Each row is where one point has got to under a steady rotation. How many steps took it there?
The counts run from 0 to 589.
[-15   1  38   6 -32  20  21   0   4   2  12 -33 -15  11  -6   6   4 -19
 -13 -10 -20  -3 -20  10  -9   4  27  49  15  -9 -25  30 -18  10  -6   0
  40  -3  15] => 60
[ 10  26 -17   6 -15   9   6   6  -2  26 -22  27 -20  14   1  -1  22 -12
  -8 -16 -28  54  17 -14  33  13  32 -20  -6 -27   1 -15  -7   4  10  -7
  -3  16   7] => 475
[ 10  13   7 -14  14  57 -12  33  14  -3  30  17  11   4   8   7  -8 -25
  -8   9  21  16  -8  27  22 -26 -12 -16   3  37   7   2 -34 -10   5  -7
 -18 -19 -22] => 312
[  9  -9   9 -23  -4  31 -11  14  20 -27  11 -13  -2   4   0  29   1   6
  27  -3  -5  -7  29 -13 -20  25  21  25  39  11 -26  19 -18   4  35 -20
  11  22 -12] => 143
[ 35  28   3 -33  13  34  -4   5  -1  10  23  20   9  11  -5   9  -3 -22
  -4 -22 -21 -15 -18  -7  31 -30  24  20 -13   1 -12  25 -18  24  49 -14
  -5 -11  -2] => 135
[ -1   2  19  -2 -23 -27   4 -11  17  21 -16 -12  11 -36   7  -5 -20   4
   3   7 -17  36  17  -6  44   3  10  55 -12  22  -1  22  32  11 -11   8
  14   0  12] => 368
[ -7 -16  57  -1 -29  22   9   7   4  -7  -2 -28  -4  14  11  10  -4   3
 -14 -12 -11  11   2  -1 -24  -7  18  38  45   5 -29  43  -7  -2   4   4
  18  15 -22] => 58
[ -7 -18  22  29  18 -16   2  14 -24   3 -17   1   2  -8 -17  20   8  -4
  12  10  -6 -17  -5   7   5 -22 -23  18 -13 -49  18 -36   3  22 -19  51
  19 -16  -9] => 173
[ -3  -5   5 -16 -23  12 -20  23   7 -20 -30   1  27  11  12  29  -7  18
  -1  11  -5  48  15  -3   2  12 -23 -30 -33  12   6   1  41 -35   4  15
  13  28  21] => 11
[ 20  -3 -30 -26 -13  11 -19  48  30   4  38  38  24  15  -9 -22  -6  -5
  -9 -18   5  -8  -6  20   1   9  -4 -20 -19  34  15 -24  -1  -1  22  21
  -9  -6 -17] => 578
[-19  -6 -20  -7 -13  53 -22   2  25 -21  36  -4  -7  26 -18   5  -2   1
  39  -2  13  -5  11   1  14  30   6   0  43  14  -6   1 -24  22  -6   8
 -18  24 -19] => 229
[ 17  -7  31  24 -21  22 -24  25  28 -18 -26 -18  -2  -8   3 -32  -2   7
  -4   2  -1  -1 -43  17 -17  -6  16   8  12   8 -29  -8 -49  -6  -7  20
 -22  10  -7] => 239
[ -5  -8  16   9 -17  24 -16  21  17  12 -20  11   9  -1  17  20  20  34
  -3  19 -11  -8 -27   4 -21  17  16  31   8 -19 -59   0 -31   9  -7  26
  11   9 -13] => 325
[  0  -9   8   4 -21  22  30   9  26 -11  16 -40 -14   2 -14 -18  14 -24
  11  18 -11  -5 -41 -14 -12  36  32   8  -4   6 -22 -31 -28  -4  -8  -6
  19   2  41] => 151
[ -7 -34  -2  16  -1 -10  41  -9 -14  15  -8   3  -3   6 -10  20  23 -20
   0   9 -11 -32  16  24 -21  21  -9 -13   1 -43   4 -17  14  -6 -16  41
  43  10   3] => 258
[ 29  29   1  21 -27 -31  -9  -1 -20   6 -21  -6  -4  -9   9 -11  -8   7
  10   6 -15  14 -18 -29   6  -1  10  53 -50   7  -9   2  19  28   1 -11
   7   3  35] => 282
[ 46 -24   3   5   6 -17  18  44  20  35  -5  19 -20  -3  13 -19 -23 -20
  27  14   0 -23  16  -7  -3 -12  -2  -5   6  14  12   6   1  25   8 -15
 -41  15 -17] => 40
[  3  17   1 -38 -12  47   3  16  21  -5  26  13  19  14  13  21   7 -13
 -18 -10  -7  38 -24  15   6  10   5 -31 -12 -10   2  -1  -2 -17  46  11
  -1 -16 -17] => 402
[ -9  -3 -30 -13 -21  27 -28  17  17 -35  38  -8   0  18 -19  18   3 -22
  23 -33   5  -6  -9  11  -2  17 -17  -7  -7 -14  16 -22  -8  16  37  -5
  26 -32 -10] => 491
[  8 -44   2   1   3 -23  21  -1   7  18 -17   5  18 -20   1  12  24 -13
 -13   4  -3  -5  39  27 -31  12  -8 -20  17 -30 -11 -16   1 -43  -3  34
  25  12 -17] => 256
[ 18  15   6 -41   5  27 -10  16  26 -10  26  -2  13   3 -21  17   8  -6
  24 -23 -34   3  19 -11   8   9  23  10   2   4  -8  30 -29   5  49 -23
  17  17  12] => 141
[ 21  29  -3 -13  17  33   9  -9 -16  15  24  10  -1  25  -4  11  -2 -21
  -7 -15 -13 -27 -27  -1  26 -26  20  19  -6 -16  -6  21 -11  47  35 -10
   2 -11  -8] => 134
[  1  27  -8  12  -3  56 -22  19  -5  -7  35   3  12  36  14  23   1  -4
   7   0  36   2 -11  32   8  -7  -3  -7  18   8   0  10 -39  10  -3   5
  -7 -11 -30] => 314
[ 15  15   2   4   1 -11 -19 -12 -40   4  -7 -16   4  -4  31  -2 -17   9
 -49  -9  18  22  15 -18  -6  -8 -12 -27  15   2  -3  37   3  -8  21 -42
 -23   4 -11] => 205
[ 23 -46   2  21 -13 -39   3  -8  -2  17 -30   0  30  -1   9 -16  15   9
  31   5  15  -6  33  -2 -22  -9   3 -14   1 -14   8  -7 -22 -14  -2  22
 -33  30 -10] => 432
[-16  29  -8   7  -8  55 -22  25   2   5  40   5  10  46   5  19   3  -5
  19  -9  16   3 -16  36  15   1  -3 -15  -3  -4   5  16 -33  15  -2   6
   6  -8  -9] => 315
[-12  -7  49   2 -32  18  10  -6   0  -1   0 -30 -11  19   6   8   3  -7
 -10  -8 -11  -5 -13   0 -17   1  26  40  36  -2 -33  38  -9  12  -5   3
  35   9  -8] => 59
[ 22  13   8  16 -27 -22 -33   4 -28 -19 -38   3   3  -1  23   4 -13  23
   4   8  14  14  22 -33 -16  -5  -8  47  -9  21 -17   6  31  13 -15  -5
  -9  31   0] => 279
[  8  18   3  -3   5  56 -18  30   1 -13  29  11  13  13  14  13  -8  -8
   4  -3  29  14  -4  33   8 -15  -9 -11  23  28  -2  10 -38  -2  -3  -4
 -17 -12 -43] => 313
[  0   3 -25  21  -7  -4  -5  28  14  21 -11  13 -40  -9 -17  18   9 -26
  17 -13  -8  16  29  14  32  17  -6  -9   3 -51   4 -23 -23  26 -10  -1
  30 -14   1] => 565
[  7 -13 -38  11   1 -16 -43 -15  -6  15   7  -1 -13 -22  -7  -5  -8  11
 -24 -14  28 -25  38 -18  15  13 -36  -2  25 -26 -15  10   4  23  -6 -30
 -15   1 -15] => 30
[-28  14   3   8  52  16   5  -4 -33 -12  49 -16  -1   6 -21  15  34   2
 -11  13  -4 -10   2 -15  -8  27  13  -4  15 -12 -11 -18 -38  -8 -12  -7
  25 -11  23] => 71
[ -7   5 -32  -3  28 -19 -38  -8  -1  18  24 -17  -8 -26 -22 -17 -13   0
 -27  -8 -16  -6   5 -14  38  18 -44 -12 -24 -27   1  11  22  19   4 -25
 -10 -16  17] => 27
[  0 -13   6 -10  36   4 -10  10 -13  -7  19  17  21 -16  -4   1  35   3
 -23  17   4  32  36 -24   1  10   3  -8  19  10 -26 -20 -39 -41  -8 -14
   2   8   7] => 74
[ 12 -13  -1   0  14  -9  11  11   0   4  -7  31  11 -10 -14  -4  43 -15
   8  28 -19  40  38  -8  -2   8  13 -17  -7  -3  -3 -39 -35 -39 -17  17
  -6  26  18] => 79
[  9  22 -22 -16   4  -1  -8 -15 -26 -19  30  23  37  10 -18   0   5 -21
  -7 -12  -1   4  23   7  10  -2 -27  10 -48  25  24   6  33  -5 -12  20
   0  17  16] => 271
[ 27  23 -16   5  -6 -20   3   0 -22  -1 -11 -18  -8 -23  16 -37 -18  -4
 -35   3 -16  22 -25  13 -19  10  -2 -18 -40  48  16  22  27   1   4 -13
 -18   0  17] => 198
[-16 -22  19   0   2 -31 -16 -22 -20  45  22  10  49   9  -8 -19  19  12
 -29 -11 -18  17   9  -6   8 -16 -12 -10 -16 -13  -3  35 -23  -1   4  16
 -17   7  13] => 515
[ 14 -53 -15 -16  -7  -7 -10 -28  -6 -21 -14   4  25 -12 -16 -23  28 -17
 -33 -15   5 -18  36  -6 -33   4  -7 -22  14 -14 -16 -17 -12 -38   6  -4
 -16  23   2] => 341
[-35 -15   6  11  -1 -28 -13 -27 -33  44  39  -6  42  21  -8 -19  18  14
 -28 -14  -2   0  -6  -1   2  -3  -5  -9 -11 -25   1  30 -20   6  -9  21
  -3   1  10] => 514
[ 14 -37  -7  11 -14 -45  -9  -5   3  24  -5  10  47  14  -4 -23  23  -2
  22  -5   5   4  30  -9   5  -8   6 -12 -27 -17  10  -3 -33  -6   4   8
 -26  10  32] => 430
[-12 -19   3 -27  31   2 -19  10  13   3  25  -6  21 -23 -26 -27  19  11
 -39   0 -45 -22 -23 -14 -12  19  -2 -31 -18 -11 -16  -2  -8 -11  28  16
  -5   5  18] => 334
[-12  36 -30  12  34  -5  -1  -7 -27  -1  22 -26 -38 -26 -15 -25 -12  22
 -22 -10 -14 -15   0  10  22  19  20  12  24  21  21   4   9  41 -20 -12
   9 -10  -4] => 377
[  3 -28   9  -6 -22  17 -26   6  30  -8   4   9  -4 -46  -7  -4  17 -23
  -6  19 -18  11 -26  -3 -12  17 -38  25 -16   0 -48  -9 -15 -13   0   5
  -6  -1   9] => 414
[ -7  15 -31  22  18  -8 -33 -24 -11   5  23 -30 -15 -31  -9   7 -24  18
 -22   1  11 -19 -13  -6   9  30 -40  -4  -1 -35  -8   8  27  28  -3  -4
 -16  -6 -16] => 25
[ 18  10 -17  27 -17  17  18  37 -26  18 -25  20 -37  40  10  -2   9 -23
  20 -10 -18  14  15  11  -3   1  31 -27  12   0  15 -10 -26  23  -6 -27
  17  -8  11] => 389
